In the data rows, zero lies at 4.5, halfway between 4 and 5.
Here are some rows, each followed by its group. Groups can overlap.
4 4 3 2 5 3 6 4 4 5 5 3 6 3 3 5 3 2 5 3 5 7 3 2 3 4 7 4 5 3 5 4 5 5 5 6 4 3 4 4 3 6 2 5 4 4 3 5 4 m
3 5 3 3 6 5 7 5 4 4 4 5 4 5 6 4 4 3 3 8 4 6 5 2 5 7 6 6 5 4 7 4 5 5 5 6 5 6 6 3 2 4 2 4 5 3 7 7 5 m
3 5 3 4 3 4 4 5 3 6 5 3 6 2 5 5 3 4 5 2 4 3 5 6 3 4 5 4 4 3 4 3 4 5 3 4 3 5 4 4 3 4 3 3 6 4 6 5 4 s
3 5 5 4 3 4 6 5 3 6 5 4 4 4 3 3 3 6 3 3 4 1 5 4 4 5 5 3 4 3 2 5 4 6 4 3 3 3 3 3 6 6 4 5 4 7 3 5 4 u
3 5 3 3 3 4 4 4 3 5 4 3 4 4 6 5 4 4 5 3 5 3 5 5 3 4 5 4 2 3 4 3 5 4 4 4 3 4 4 3 3 4 2 4 5 4 5 4 4 s
4 5 6 9 5 3 5 6 6 2 4 3 6 4 4 5 6 4 8 6 7 6 4 2 6 5 4 5 5 4 6 4 7 2 3 5 5 4 3 6 8 6 5 4 5 3 3 4 7 v
7 3 3 5 5 5 4 2 6 4 5 4 3 5 3 7 4 5 5 3 6 5 5 5 6 4 6 3 5 8 6 5 5 3 4 6 8 5 3 5 4 8 5 5 4 6 4 4 3 n
6 7 5 9 8 5 7 7 8 4 2 3 5 7 7 4 7 5 9 7 5 6 5 2 8 6 5 9 5 3 8 6 8 5 7 8 8 4 3 7 8 6 8 6 4 1 5 3 7 v
6 4 5 4 5 5 5 4 4 4 5 5 3 7 3 6 4 6 5 5 5 5 3 4 5 3 4 3 5 7 4 5 6 4 5 5 6 6 4 4 6 6 7 6 5 7 4 5 2 n
5 5 5 8 5 4 5 6 6 1 4 4 6 5 4 5 5 3 9 7 6 5 2 3 6 5 3 5 4 4 6 4 7 3 3 6 6 4 3 5 8 6 5 5 5 3 3 5 7 v
1 9 4 6 4 6 4 5 5 5 6 6 7 6 2 6 2 9 4 5 3 5 4 3 4 4 1 1 4 5 5 4 5 9 4 4 1 4 6 6 6 5 7 1 6 6 5 6 4 v
9 2 3 8 2 4 2 5 8 5 5 9 6 3 6 5 7 2 6 1 6 4 2 6 3 5 5 7 4 4 7 6 5 6 8 1 5 4 4 9 3 3 5 4 2 6 5 6 5 o
4 4 4 4 4 3 3 3 3 4 5 3 6 3 6 4 5 3 5 3 4 5 5 6 3 4 5 5 3 3 3 4 3 5 4 3 5 5 6 4 4 3 2 3 5 4 4 4 5 s
4 4 3 3 4 5 6 5 6 5 6 7 4 4 5 1 4 2 4 1 4 5 2 6 2 4 4 5 6 3 7 4 4 3 4 3 2 4 7 5 4 2 3 5 4 4 6 7 5 m
4 4 6 4 3 5 5 4 3 6 2 3 5 7 7 3 5 5 5 4 8 3 5 4 7 4 5 5 4 1 3 6 3 3 3 5 3 4 5 3 5 2 3 5 2 5 4 2 4 s
8 2 6 5 4 5 5 4 6 3 4 4 5 5 5 6 6 4 4 3 2 3 6 5 7 5 6 5 3 4 3 5 2 4 3 4 6 6 7 8 3 3 5 5 2 7 5 3 4 m
3 7 5 3 3 5 3 7 4 5 4 5 4 5 3 5 5 5 3 3 3 3 3 6 4 5 4 4 5 6 4 4 5 5 3 4 4 5 6 3 4 4 4 3 5 4 4 7 4 h
5 5 6 4 7 6 6 4 3 5 4 6 3 8 2 6 3 7 5 5 6 4 4 7 5 2 3 3 6 7 4 5 7 4 7 5 6 6 5 5 6 6 7 6 3 5 3 4 3 n
3 5 4 3 4 4 5 4 4 4 4 4 6 5 7 3 6 4 5 5 5 5 5 4 5 4 6 5 3 1 2 5 2 4 4 3 3 2 6 3 5 3 2 4 4 4 5 3 4 s
2 8 5 4 5 5 3 4 6 5 6 6 7 7 1 7 2 9 4 6 3 3 4 4 4 4 1 1 6 6 4 4 3 9 4 5 1 5 5 7 6 3 7 1 5 7 6 6 4 v
8 2 5 4 6 4 8 6 9 4 5 9 7 4 5 6 5 4 3 3 4 4 5 7 8 4 1 4 6 6 4 6 0 4 4 5 1 8 4 9 5 1 8 5 1 8 5 6 6 o
6 4 4 4 5 5 3 2 4 4 5 3 2 6 2 6 3 5 4 5 4 6 5 5 5 3 5 4 6 5 3 4 6 4 6 5 6 4 3 3 4 7 5 5 6 7 4 4 3 n
2 7 5 3 2 5 4 8 5 5 4 5 3 6 3 6 4 6 4 5 6 2 2 5 5 3 3 5 6 5 3 4 5 4 3 4 5 2 6 2 5 3 5 3 4 4 5 6 4 h
7 3 5 3 4 3 4 4 3 4 4 2 5 3 5 6 4 3 5 3 5 6 4 3 5 5 7 4 4 4 5 5 4 4 3 4 6 6 5 5 3 5 3 5 3 5 2 4 5 m
6 4 5 4 5 4 6 3 4 5 3 3 5 6 5 5 3 3 4 5 5 7 8 2 5 6 8 4 4 4 3 7 3 3 2 5 8 5 5 4 4 6 2 5 5 5 4 2 5 m
6 3 5 3 4 2 5 5 3 5 5 2 6 4 4 8 3 3 5 5 6 7 5 2 5 5 9 3 5 4 5 6 5 4 3 4 8 7 6 5 4 6 3 6 4 4 1 2 5 m
6 6 6 9 9 6 8 7 8 4 1 5 4 8 8 1 4 4 8 8 4 5 7 1 9 8 5 9 3 3 7 4 6 6 6 8 7 4 2 5 7 5 6 7 5 2 7 2 7 v
3 5 5 4 4 4 6 4 2 5 5 5 4 4 3 4 3 6 2 4 3 2 5 4 4 5 4 3 5 3 3 5 3 6 5 4 2 4 3 3 5 6 4 4 4 5 4 5 4 u
6 2 4 4 5 3 3 4 4 5 4 3 7 5 6 5 6 3 7 5 5 6 5 5 4 4 5 6 2 2 3 5 2 3 4 4 6 5 7 5 6 5 4 4 4 3 4 2 4 s
3 6 4 5 4 5 4 5 4 5 5 6 7 5 2 6 3 8 4 7 3 4 4 4 3 4 2 2 5 6 4 4 4 9 4 4 2 4 4 4 6 3 6 2 5 6 4 5 4 v
6 2 6 5 3 6 5 5 6 6 4 7 5 5 8 4 6 3 7 6 2 4 6 7 4 6 4 7 3 4 3 3 3 5 4 4 5 3 7 7 5 2 6 7 5 2 6 2 7 y
6 5 3 5 5 4 2 6 5 5 3 2 5 6 4 2 5 3 3 4 8 5 1 3 7 5 5 4 4 4 4 6 6 5 3 5 5 5 4 4 2 4 3 4 4 7 5 7 3 o
4 5 4 4 8 6 5 2 6 5 5 4 5 2 4 6 7 2 5 6 3 8 4 2 5 5 8 6 3 3 5 3 3 3 5 7 7 7 3 3 3 6 3 2 6 3 6 6 6 o
1 7 3 5 2 4 4 7 4 7 6 4 5 4 5 5 4 6 3 2 5 2 5 5 3 5 5 4 4 3 5 2 5 6 4 3 4 5 6 3 3 4 2 3 6 4 5 6 4 s
3 4 5 4 3 4 6 4 2 6 5 4 3 4 3 4 4 6 3 3 3 2 5 4 4 4 4 4 5 3 3 5 4 6 5 4 2 3 3 3 5 7 5 4 4 5 3 4 4 u
4 6 6 4 5 4 6 4 4 5 5 6 3 8 3 5 3 7 6 4 6 5 4 5 6 3 3 2 6 7 4 7 6 4 6 5 7 6 5 5 6 5 7 6 4 6 3 3 3 n
5 3 5 4 4 4 4 3 5 5 3 3 5 5 6 5 6 4 6 4 6 5 5 4 5 4 5 5 3 1 3 4 2 3 4 4 5 4 7 4 6 4 3 4 3 3 4 2 4 s
4 4 0 4 5 3 5 5 7 4 6 5 6 2 5 6 5 3 6 2 5 5 4 5 2 5 8 6 5 7 6 4 5 4 3 6 5 5 6 4 4 3 3 6 5 5 3 5 6 y
2 7 5 5 3 5 3 5 4 5 5 4 7 4 2 6 3 8 4 6 4 4 5 3 3 4 1 2 4 5 3 4 5 9 4 3 2 4 5 5 6 3 6 3 5 5 4 6 4 v
3 5 7 4 5 5 6 7 6 2 5 9 9 4 3 7 5 8 4 9 4 3 3 4 7 4 3 5 2 3 3 6 2 3 3 4 6 6 3 1 7 4 7 2 7 5 8 4 8 v
5 4 5 4 5 7 4 1 5 3 2 3 2 4 3 2 5 4 4 6 2 7 7 3 6 5 6 5 6 5 2 4 6 4 5 5 6 2 3 3 2 6 5 3 8 5 6 4 3 n
6 3 5 4 4 5 3 3 3 5 2 2 6 5 6 6 5 4 9 5 6 5 7 6 4 4 5 6 2 4 5 4 3 4 3 5 6 5 7 5 5 7 4 4 4 2 4 1 5 s
5 5 4 3 3 5 4 3 4 3 4 3 3 3 4 5 5 5 5 5 4 5 4 6 5 2 3 3 5 5 7 4 3 4 4 4 2 5 5 4 4 5 6 5 3 3 3 2 4 h
5 3 3 4 7 4 2 5 6 5 4 3 4 4 5 4 4 3 5 4 9 7 2 2 4 5 8 5 5 3 7 7 6 4 5 7 7 4 4 4 3 4 2 4 5 4 4 7 5 o
7 0 9 4 7 7 7 5 7 6 4 8 6 6 9 5 5 3 5 9 0 5 6 4 2 8 4 8 2 3 1 4 6 3 7 5 6 5 7 4 6 3 6 6 9 2 8 2 7 y
4 5 5 7 5 6 6 6 4 1 3 5 4 6 6 2 4 5 5 7 4 5 9 3 7 8 3 5 1 5 4 3 5 4 4 5 4 4 2 1 7 3 4 5 6 2 8 2 5 v
5 4 4 5 7 5 3 3 7 5 5 3 5 2 5 3 7 2 4 6 3 8 4 2 3 5 8 7 3 3 4 5 3 2 4 7 6 6 3 4 4 5 4 2 7 5 7 6 5 o
3 4 8 5 4 6 5 4 5 2 3 7 5 4 4 5 6 7 2 7 1 2 5 5 7 5 4 7 3 3 6 5 3 4 4 5 5 4 3 3 4 4 6 4 7 3 7 3 6 h
6 3 4 5 4 6 6 4 7 3 6 7 5 2 6 1 4 4 3 1 1 2 4 6 4 6 3 6 5 4 5 4 2 5 5 3 3 2 4 7 3 1 4 4 3 6 7 6 5 m
6 2 9 4 9 5 9 4 8 5 4 9 8 6 8 9 6 3 5 9 1 6 4 3 4 5 6 9 2 5 4 4 7 2 9 7 7 7 5 5 6 5 8 6 9 0 6 3 8 y
1 8 7 8 4 5 5 5 2 3 4 2 6 3 4 5 2 5 4 3 6 8 5 3 6 2 2 3 4 3 5 4 7 6 6 3 3 4 6 4 8 7 5 5 5 4 3 6 3 v
2 6 4 4 3 4 4 5 3 5 4 3 5 5 6 5 3 5 3 3 5 3 6 5 4 4 4 5 4 3 5 4 5 4 3 4 3 3 4 2 4 4 2 4 4 4 5 4 4 s
2 6 4 3 3 3 4 5 3 6 4 3 5 3 6 5 2 5 4 3 5 3 5 5 3 4 5 4 3 3 5 4 5 5 4 4 3 5 5 3 3 5 3 4 5 3 4 4 4 s
6 5 8 3 6 5 4 3 4 4 5 5 1 7 1 4 2 6 5 6 4 4 5 8 5 2 2 3 7 8 4 4 6 4 6 6 7 5 4 4 5 6 8 5 4 5 5 4 4 n
5 5 5 8 4 5 5 6 6 2 4 4 6 4 4 6 6 4 9 6 6 5 2 3 5 4 3 5 5 4 6 4 8 3 4 5 6 5 3 6 7 6 5 5 4 3 2 5 6 v
7 3 4 4 5 4 3 4 3 4 3 2 4 5 4 8 5 6 5 7 5 5 6 5 7 2 3 3 4 6 8 4 3 4 4 5 3 6 7 5 5 5 6 5 3 4 3 1 4 h
4 6 5 3 3 5 4 4 3 4 4 3 3 2 3 6 4 4 5 5 3 3 4 6 4 3 3 3 4 6 6 3 3 4 5 5 4 4 4 5 4 5 6 5 4 2 3 4 4 h
4 4 5 7 3 4 4 6 5 3 4 4 5 3 3 5 5 4 8 6 5 4 3 3 5 4 3 4 3 4 6 4 7 4 3 4 5 5 3 4 7 5 5 3 4 3 4 6 6 v
4 6 4 3 3 7 3 7 5 5 5 4 4 5 4 3 6 5 4 3 2 3 4 6 5 6 4 6 4 6 4 3 6 5 3 5 5 7 6 3 4 4 3 3 6 4 6 9 5 h
7 2 4 4 7 7 8 3 7 3 5 8 6 5 7 4 8 4 4 7 1 3 7 6 2 8 6 8 3 4 4 2 3 4 4 6 6 5 4 3 5 2 5 5 8 6 7 4 8 y
4 5 4 3 8 4 5 6 4 5 3 3 6 7 4 3 4 5 3 5 9 6 3 1 8 4 5 1 4 3 2 6 3 7 4 4 3 5 4 5 3 2 4 5 5 6 5 7 4 o
5 4 3 3 3 5 4 8 7 5 4 6 5 4 6 4 8 3 5 4 5 4 2 6 6 5 5 4 6 6 4 6 3 3 4 5 4 4 6 7 4 2 4 8 4 4 4 5 4 y
5 5 2 5 9 5 4 3 7 6 4 2 4 3 4 7 5 3 7 5 8 9 1 2 5 4 9 6 6 4 8 6 8 3 5 9 9 6 5 4 4 7 4 3 4 3 3 7 4 o
4 6 4 3 4 4 4 5 5 5 4 4 4 4 4 4 5 5 4 4 3 4 3 5 3 4 4 4 4 5 4 4 4 5 4 3 3 4 5 4 4 4 4 3 5 3 4 6 5 h
6 5 0 3 7 4 5 3 8 4 7 7 6 1 5 6 9 4 4 5 5 6 6 4 3 5 9 5 3 7 5 4 5 4 4 6 6 5 6 4 4 3 3 4 7 6 5 6 5 y
6 3 5 3 5 3 5 5 3 4 4 2 6 3 4 7 4 3 5 3 5 6 4 4 5 5 7 4 5 3 4 5 4 4 3 3 6 6 4 5 4 5 3 6 3 5 2 3 5 m
4 4 3 2 4 3 4 4 4 6 6 3 5 3 4 5 3 2 5 3 6 6 3 3 3 4 7 4 4 3 6 5 5 5 5 6 4 5 5 4 3 5 2 5 4 4 4 6 5 m
6 6 6 9 9 5 7 7 8 5 2 3 5 9 8 4 6 4 9 6 6 5 7 2 9 6 5 9 5 2 8 6 7 6 7 8 7 4 3 7 9 5 7 6 4 1 5 1 7 v
5 4 6 9 7 6 6 7 6 2 2 5 4 7 7 1 5 5 6 7 4 5 8 3 7 8 4 7 3 4 6 4 6 4 5 7 6 4 2 3 7 4 5 6 5 2 6 3 6 v
5 4 8 4 5 6 5 3 4 3 5 4 0 6 3 4 2 5 4 7 3 4 6 6 6 3 3 5 7 6 4 3 7 5 6 6 7 5 2 3 4 7 8 5 6 5 5 4 3 n
5 4 6 4 6 6 5 2 4 3 5 5 4 3 6 1 2 6 1 5 3 4 6 4 7 7 3 3 6 4 3 4 2 4 4 2 3 4 3 5 1 1 7 4 4 7 8 5 6 o
5 5 6 9 7 4 6 7 7 3 3 3 5 7 6 4 6 4 8 6 6 6 5 2 8 6 5 7 5 4 7 6 8 4 6 7 7 5 3 6 8 6 6 6 4 2 4 3 6 v
7 3 3 7 4 4 3 5 6 5 4 4 4 3 6 3 5 2 4 3 4 5 4 4 3 4 6 7 2 3 6 5 3 4 6 3 5 2 2 8 3 3 3 4 4 5 6 6 5 o
4 3 4 4 4 3 5 4 4 5 3 4 6 5 7 5 6 3 4 4 5 6 4 4 5 4 6 4 3 2 2 5 3 3 4 3 5 4 7 4 5 3 4 4 4 3 5 2 4 s
5 5 1 4 2 6 4 4 7 3 6 7 5 3 6 3 6 3 4 3 3 3 5 6 4 6 6 5 3 7 4 3 2 3 5 3 4 2 5 4 3 1 3 6 4 5 5 5 5 y
5 5 7 3 5 4 7 5 4 4 5 7 2 7 3 5 4 6 4 5 5 4 3 5 5 2 2 2 7 8 3 5 7 4 7 4 6 6 5 4 5 5 9 7 4 5 3 4 3 n
2 6 5 5 3 4 6 6 2 7 6 4 4 5 3 4 4 7 3 4 4 1 5 5 4 6 4 3 4 2 2 4 4 7 4 4 2 4 3 4 7 6 5 4 6 6 4 5 4 u
5 4 7 4 6 4 5 4 3 3 5 6 2 7 2 5 3 6 4 6 5 4 5 8 4 2 2 3 7 8 4 4 6 4 7 4 7 7 4 5 6 6 8 7 3 4 2 4 3 n
6 1 4 7 5 4 4 2 5 6 2 3 3 2 6 8 5 3 6 4 5 9 6 8 3 0 3 6 5 7 6 6 5 5 6 7 4 4 5 6 6 8 5 6 1 3 3 2 5 u
5 2 3 4 4 4 6 4 4 4 4 6 6 2 4 4 3 3 4 3 3 5 3 5 3 4 6 4 5 3 5 4 3 2 4 2 3 4 4 5 3 4 4 6 3 5 4 4 5 m
2 7 5 5 4 4 3 5 4 4 5 5 7 5 2 6 3 7 5 5 5 4 4 4 4 3 2 2 3 5 4 4 5 8 4 3 3 4 4 4 6 5 6 2 5 5 4 5 5 v
3 5 3 3 5 2 5 4 3 6 6 3 6 3 4 5 2 2 4 3 5 6 3 3 3 3 7 4 5 3 5 5 4 5 6 5 4 4 4 4 3 5 2 5 4 3 3 5 5 m
7 2 4 5 4 4 3 4 4 5 3 2 5 6 6 6 5 4 8 6 6 4 6 6 5 5 4 6 2 3 4 5 2 4 4 5 6 5 7 5 5 5 4 4 3 3 3 1 4 s
2 7 4 4 3 6 3 7 6 3 4 5 2 7 5 3 5 5 4 6 7 3 3 3 6 3 3 4 5 4 5 5 6 3 3 4 4 2 5 2 4 3 4 4 3 5 4 4 4 h
6 3 3 8 3 5 2 6 7 7 2 7 6 6 5 4 7 3 4 4 9 5 0 3 5 6 6 7 7 3 6 8 8 3 5 5 6 3 6 8 4 3 3 4 3 7 5 7 4 o
6 6 5 9 7 4 6 7 8 3 4 5 6 6 5 5 6 4 9 6 7 6 3 3 7 6 4 7 6 4 8 5 9 4 6 7 8 5 4 8 8 6 7 5 3 1 3 4 7 v
5 4 5 5 4 6 6 2 3 5 4 4 5 5 7 0 5 4 0 6 4 6 7 2 3 8 7 6 3 3 4 5 3 4 4 3 5 2 2 3 3 3 3 5 4 5 7 3 5 m
2 8 4 4 4 6 3 5 5 5 7 8 7 8 2 7 3 9 3 7 4 2 6 3 4 6 1 0 6 4 4 4 2 9 3 3 1 4 5 6 6 2 8 1 7 6 8 5 4 v
4 5 4 3 3 5 3 5 3 4 4 3 3 3 3 5 3 4 4 5 4 3 4 6 4 3 3 4 5 6 7 3 3 4 5 4 4 4 4 4 3 4 5 5 4 2 3 4 4 h
5 5 6 4 4 4 6 4 4 5 5 6 3 6 3 6 4 5 4 5 5 4 3 5 4 3 4 2 6 6 4 5 6 4 5 5 7 6 4 5 5 6 7 6 4 6 4 4 2 n
Which 3 groups are nearest to each row below, nearest first, going by the distance to the group's nearest row?
7 3 3 5 2 5 6 6 9 3 5 8 5 2 7 5 8 2 5 0 3 5 4 8 6 6 4 5 5 7 5 4 1 5 6 3 4 4 6 9 4 1 5 8 2 7 3 5 6 -> y m o
7 3 6 3 9 5 8 2 9 4 6 9 8 3 7 7 9 4 3 7 2 6 5 3 3 6 8 7 2 2 3 3 5 2 6 7 7 7 3 5 6 4 5 4 9 4 8 4 7 -> y o h
1 6 5 4 4 4 6 7 2 7 6 6 4 6 2 3 4 7 4 3 5 1 4 5 4 6 4 2 5 3 1 5 3 8 5 4 2 4 4 5 8 6 5 5 5 6 4 5 4 -> u v h
Which 3 groups are nearest to each row below, nearest first, going by the average distance to the group's rows?
2 8 5 5 5 5 3 4 4 5 5 6 7 6 2 6 2 9 3 6 3 3 4 4 4 4 1 1 5 5 4 4 3 9 4 5 1 4 5 6 6 4 7 2 6 6 5 6 3 -> u h v
7 2 6 4 5 2 4 6 4 4 3 2 7 4 5 8 5 3 5 4 5 6 5 4 5 6 7 4 4 4 3 7 3 4 3 4 7 8 6 6 5 5 3 5 3 6 2 3 5 -> m s h
Which 4 groups are nearest to each row below, nearest first, going by the average distance to the group's rows?
4 5 3 2 4 4 4 4 4 6 5 3 5 4 4 4 3 2 5 2 5 6 3 3 3 4 6 4 5 4 7 4 5 5 5 5 4 5 6 4 2 5 2 5 4 4 4 7 5 -> m s h u
Which 4 groups are nearest to each row below, nearest first, going by the distance to the centre of the group?
5 5 4 4 5 6 3 3 4 3 4 4 4 2 5 3 5 5 4 6 1 5 7 5 4 6 4 5 3 5 5 4 3 4 3 5 4 4 5 4 4 4 4 3 5 3 5 3 5 -> h s m y
4 2 4 6 3 4 4 2 5 4 3 3 3 1 5 6 4 3 5 4 4 8 5 6 3 1 4 6 4 5 6 5 4 4 6 5 4 4 4 5 5 8 4 5 2 4 4 3 5 -> m u s h
Which 4 groups are nearest to each row below, nearest first, going by the distance to the group's nearest row?
6 4 7 4 6 5 4 2 3 4 5 4 1 6 3 3 2 6 4 7 3 4 7 8 5 4 3 3 7 6 3 4 6 4 6 6 6 4 3 3 4 5 7 5 5 5 4 3 3 -> n h u o
